Each row is where one point has got to under a steady rotation. How many steps took it there?
The counts run from 0 to 1236.
[ 18  36   2  34  31  -6  -6 -19  -4 -21  -3 -36  25 -33  30   4   4 -12
   0  23   1  17 -20  -4  -5  14 -21 -20 -15   5   3  25 -10] -> 1232
[-18  14  -6   6  14 -33   2  -6 -43  -7 -23 -25  32 -33  18  -4 -13  -3
  13   8  -1   3   0  -5   0 -16  -7 -35 -41   9  19 -11  -2] -> 723
[-13  34 -18   5  14 -23 -27  -8 -16 -20 -17   3  26 -30  32  19  14  22
  10  -3  -3   2  -9 -15  -1   1 -16 -13 -27  26   2  26 -30] -> 862
[ 34   6  -9  20  35  -8   2  -7  -3 -11 -29 -16  41 -18  41   5  14   3
   0  21  24  -8 -15  16 -15   7 -20  -6   1  11 -17  14 -25] -> 454
[-21  29  -5  14  30 -25  -5 -21 -24  -7  16 -20  27 -48  29  12  -9  15
   5  16  -8   0 -12  12 -17 -24   8 -26 -21   4   8  11  -2] -> 1177
[ -2  14   3  27 -10 -35 -10 -14 -22 -25 -11 -23  26 -33  21  25  11  -2
  14  22  -8   2  -8   1   1 -14   0 -43 -20  13  15   5 -18] -> 952
[ -5   9 -18  -2   3  -4 -15 -27 -20 -19 -10  -3  33 -10  28  26  24  12
  29  -4   2 -14   5  -4  -9  -5   8 -28 -36  15  25  28 -32] -> 488
[ -3 -12 -19  24  15 -40   7 -22   0 -17 -22 -18  35 -22  34  -2  36   1
  -1  24  12 -17 -11 -12 -15  11   0 -29  -6   4   6  -2 -19] -> 956
[  2  31  -2  -8  34 -22  17 -21 -28  16 -12  -2  22 -19  18  -1 -21  37
   6  -1   9  -9 -21  26 -18   1  -9 -38   0  23 -16  26  -9] -> 980
[ -5   1  -8   7  29 -37   6   5 -38  -3 -15 -19  32 -15  -1  16 -14  -2
  35  13   0 -34   2  11  -3 -11   2 -31 -21   2  23  17 -26] -> 573
[-20  17   2  19  11 -16   6 -15 -24  -7 -15 -32  37 -42  40  28   4   6
 -10  -8   2   0  -5   4 -14 -28  17 -15 -28   1   7  -3  -6] -> 356
[ 14  21 -12  18  12   3  18 -17  -8  -2 -13 -14  31 -27  44  14  27  19
 -15 -24 -10  -6 -29  -6  -6  18 -21 -14 -12   8 -14  30 -10] -> 917
[ 19 -15 -32  19  10  -6  17 -40  -1   6   1 -12  38 -13  28  13  27   7
  21   0 -13 -22 -13 -22  -7  15  -2 -36 -24   9   8  28 -25] -> 23
[ -9  33  -1  24  11 -29  21  -9 -30   3  -6 -47  16  -9   5   3   6  13
  -6 -15 -20  -1 -13  -4  -2   4  -1 -19 -31   3   5  42 -13] -> 874
[ -5  -2 -24  -2  32 -20  -9 -23 -12 -27 -20  -7  32 -20  29 -10  31  18
  16  24  20  -7  -1  -8 -16  12 -24 -26 -17   4  22  -1 -17] -> 567
[ 24   2  -9 -21  28 -27  16  -9 -29 -19 -22 -16  17 -31  28  24 -13  -5
   0   4  20 -21   4   4   3   3 -28 -16 -42  19   3   2 -14] -> 1058
[  3  26  -1  41  24  -6  20  -9 -15  13   4 -41  31 -32  22  13  -7  -4
   2 -12 -26  -1 -24 -14  -8  -8  -2 -18 -15   3   1  33  -3] -> 1082
[ 13   4  -3   4  13  -8   6 -16   0  -9 -17 -11  23 -45  32  37   8   8
  20  -1  -8  -9   1 -25  -9 -11 -16 -46 -19  31  23  -7  -9] -> 392
[ 45  -1 -13  18   8 -26  24 -21  -9  -9   5 -34  18 -25  23  28   2 -12
  -2  17 -13 -23 -23  13   7   6  -5 -27 -10   3  -6  28 -17] -> 300
[  0  44   5  10  24  -9 -14   0 -35  -7  -1 -23  13 -24   3  24 -15  18
  24  -9 -19  -6  -6  -1   0 -11  -3 -30 -26  11  20  39 -26] -> 409
[ -4  34   7  21  20  -1  -3 -22 -19  -2 -10 -19  13  -9  13  10  16  21
  11 -14 -13  13  -7  -4  -8   5  -5 -43 -15  30   7  54 -22] -> 783
[  6   7  -6  -7   2 -19 -10 -30 -22  -4 -20 -18  34  -7  35  22   3  11
  15   6  14  -8 -11  14  -2 -32   7 -12 -26  30 -25  31 -27] -> 899
[-33  36 -22  -4  15 -27  14 -24 -33   7 -21  -7  24 -24  36  -7   3  33
  -2 -17  13   2  -8  -8 -14   7  -2 -12 -32   0   8  12   0] -> 644
[-14  37 -10   5   8 -20 -19   7 -28  -6 -42  -4  36 -13  21  10   4  28
  28  -3  16   0  -5  -5  -8   1  -8  -8 -29  16  15  15 -32] -> 942
[ -4  38   2   7  -6 -32  22  -3 -36   1 -22 -35  16 -10   6  23  -8  20
   9 -15   5 -11  -8  17  -3  -1  12 -22 -22   5   1  35 -16] -> 52
[ -6  21   5  35  34 -29  14   6  -5  -3 -29 -20  44 -22  30  10   5  19
  -1  12  19 -16 -18  18 -24   0   7  -7  14   0   0  13 -22] -> 661
[-28  26 -19  16  14  -4  -7 -33 -18  -4 -11 -10  45 -23  47  12  14  16
  10 -14  14   3  -6  -8 -18  -8  17  -9 -37  16   5  15 -12] -> 564
[-15  29 -11  22  27  -5  16  -8 -30  29 -13 -11  43 -19  20  -6 -12  22
  27 -10  -8  -9 -16   3 -13  -7  -3 -29 -13  -2  16  20  -3] -> 31
[ 26  11  -9  -1  -8 -38  12  -7 -28  10 -31  -8  27  -9  12  28   3  26
  33   6   7 -32 -16  15  -5   0  -1 -34  -7   9  -2  17 -29] -> 216
[ -7  -3  -9   3  42  -9   8 -30 -22 -15  -7 -35  19  -4  20  -5  23  -4
 -10 -15   8  -9  -2   2 -12  18  -8 -16 -38  16  13  47 -18] -> 1099
[  5   6 -16  27  19 -23   1 -20  -4 -33 -12 -31  32 -23  36  14  22  -8
   7  29  20 -15  -8  13 -18   7   8  -3 -17 -10  15  13 -24] -> 1105
[ 16  35   5  15   5   0  15 -14 -38  10 -28 -11  23 -15  19  15  -5  18
   7 -22 -12   3 -21  12   9   9 -18 -41 -16  22  -4  36  -4] -> 463
[  2  25  21  25  15 -28  23  14 -28   4 -38 -46  20 -29  13   4   7  20
   1   6  -3  13 -14   9  -6 -17 -11 -35   4  -2   8  10   1] -> 1039
[-14  14  -4  -2  29 -21  29  -9 -39  -4 -19 -40  25 -14  27  -1  14  13
 -21 -28   7  -6  -6   9  -8   8  -7  -5 -37   3   7  29  -8] -> 277
[ 20  -7  -8  -8  18 -18   4 -19 -27  -5   6  -6  38 -36  30  30   2  15
  19  21 -14 -31  -9  14  -8 -32  -1 -30  -7   6  -3  13 -24] -> 973
[-30  33  -4  19  18 -13 -19 -26 -14 -15 -15  -1  31 -16  32   0  26  30
  -1 -11   7   7 -15   2 -12  12   1 -24 -16  25  -2  33 -20] -> 415
[  1  17 -22 -13  23 -35  17 -15 -25 -20 -20 -28  15 -13  19   6  14  12
  -1  11  33 -20   0   7 -10  25  -6  -2 -30  -6  21  18 -22] -> 124
